Each path below is one point turned by a fixed rotation once a step. After each direction that follows a path, write how fast that rotation turns it, in degrees a step (0 if it stays still).
Each turn is a multiple of 5 degrees from 10 to 175, or 0.
Each row of a path follows its step; steps can be skipped.
Rotation 1:
step 0: [  9   8  -3  17  11  15 -21  -4   2  -8  -1   1  -4 -13   5 -29  -1   0
  -9 -41  -5   7 -23  -3 -11  12   1 -22  -2  12   8   0   0  -8  10  -1
  14 -14   8 -10  15 -10   1  -4  22  -7  21  -5   8   0 -10   0]
step 1: [  7  19 -22  15  11   0  -6  -9  15   9  -6 -15  -6   7   5  13  -3  -6
  -1   1   7  -3  -7  31  15   8  -2 -28   1  -3 -23  23   6   3 -22  -4
  11   9  14   6   9   6   1   1 -10 -16 -19  -2   7  11   6 -19]
step 2: [ -2   4  -3  10  -7  -5   7 -15   0 -19 -10   3 -16  -6   8   5  10  10
  21  10   9   8   2   2  27  12  16  27  28 -23  -1 -11   9  17  11   1
   7 -15   5   5  -2  -1   8  15   0   6 -17 -15 -14   6 -19  -4]
step 3: [ -4   0  10  -1  11  -4  31   2   6  -2  13 -16 -10  14 -21 -16  16  -1
  16  -4  -2   1   3 -20 -11  -6  13  -7  12 -10  11   9 -14  -1  19 -22
   8   6  25   8  -1 -20  -6 -14 -10  15  19   2  -9 -14   2  -9]
step 5: [  4  -3  -1  10  15 -25  -2   4   3  10  11  -5  19 -29  15  10  -1   5
  -9  26  10  -1   7   8 -23 -15  30   1   4  -7   8   8   9   6 -16  -7
   2  -2 -24  10   3   5  -4  19  -4 -15 -15  -8  -6   1  12  -4]
step 6: [  0   0  -5 -16  -3  -9  -5  20   0  -7  15  24 -19   6  -8  15  18   3
  25  25  11  20  21  -2 -13  19   1  -8 -15  -6  -5   0  -5   3  20  12
 -17  -2 -13  -4  -4  -1   4  17   6   2  18  -7  -9  -4  -9   6]
step 7: [ -7   2  18  -4 -17 -14   6  -2  -9  -8  18 -12   6  18   8  -3  -6   1
  -3  13  -8 -12   0   7 -11  -1   2  11 -11   7 -18   5  -1 -22  24   2
   4  -6  -1 -10   8   5   1 -17 -10  20  18  36  28   2   0  11]
step 8: [ 28  -7  11  19   8  14  -7  25 -22  -1  -2  -1  16   9   6 -11 -11  -4
  -4 -15  -8 -16 -25  -8  -6  11   6   9 -10   4  10  11 -14   3 -21  16
   9  -4 -15 -22  11  11  14   9  -2  -9  -6   5  -2   2  -3  17]
step 9: [  2  11  11  -7  -4 -10  -1  16   2  -2  14  30   9   7   8  -5 -15  -4
   3 -12  13  27 -13  16   9 -11   4 -23  -5   7 -11  -7 -14   3  -8   0
   4   9   2  11   1  25  -9   9  -4  -9 -18 -21   5  17  10 -24]
step 10: [  1  13  -8  -2 -11  -3 -14   2  -5  -7 -18   3 -17 -15   3   8  -1  -4
  15   3  -1  17   7  -6  23   3  -3  -6   1  24   5  -4  12  -5  37  21
  12 -26  17 -12  12 -14 -14  -6 -16   5 -11  -5  -1  15  -4  -1]
Speeds:
[ 5  0  5  1 -2 -1  1 -2 -2 -1  3  4 -1 -4  0  1  2  5  0  2  3 -1 -2 -5
  5  2  4 -8  0 -2  5  2  4 -3  0 -1 -5  3  0 -3 -5  6  5 -6  7  6 -2  0
 -5  2  3 -4]	110
[ 1 -1 -5  2  0 -4 -2 -1 -5  8  1  0  1  1 -3 -2 -3  2 -3 -1  1  8  1  3
  2  4  1  0 -4  5  5  0  1 10 -3 -8  5 -2 -2 -1 -2  1  0  0  5  3  1 -2
  4  2  6  1]	85
[  3  -1  -4  -2   1   0  -4   4   3  -7  -4   6   0   4   3  -1  -1   3
  -1  -6  -2   0  -1   4   2  -3   6   0  -5   1  -3   3  -1  -2   3   0
   3   4   2 -10  -1   8   1   1   0  -1   1   1   6   3  -2   4]	40
[-3  1  2  5  2  4  5  1  0 -3  2  3  1 -2  8  1  3 -3 -4  1  6  7  3  0
  4 -2  2  7  1 -2  2  2 -8  6 -2  4  2  6 -4  0 -4  3 -1  1  2 -2 -1  0
 -3 -4  0  2]	110
[ -2   3   2   1   7   0 -11  -2   4  -2   1   5   1  -4  -1   7  -4   0
  -1   2   0  -2  -3   0  -3   2   3  -2  -1   0  -3  -4  -1   4  -4   3
   1  -2   3  -3   4   2  -9  -4   2  -2  -1  -2  -2  -5   5  -5]	85
[ 5 -4 -3 -5  5  3 -2 -2 -1 -4 -2 -1  0 -2 -3 -3  3 -1  0  3  7  1 -2  2
  1 -2  0 -2 -1 -3 -2  1 -4  6  5 -1 -8 -4 -3  7  4  6  1 -1 -4  1 -8 -3
  3  2  3  3]	95
[ 2  8  7 -7 -5 -1  1  6  0  0 -2  2  3 -1  1 -7 -3  2 -1  5  0  1  2 -1
 -2  0 -4 -1 -1  3 -3  2 -2  4 -2  5 -3 -3 -2 -3  5  0  1  5  5  0 -1  8
  1 -1  3  0]	35
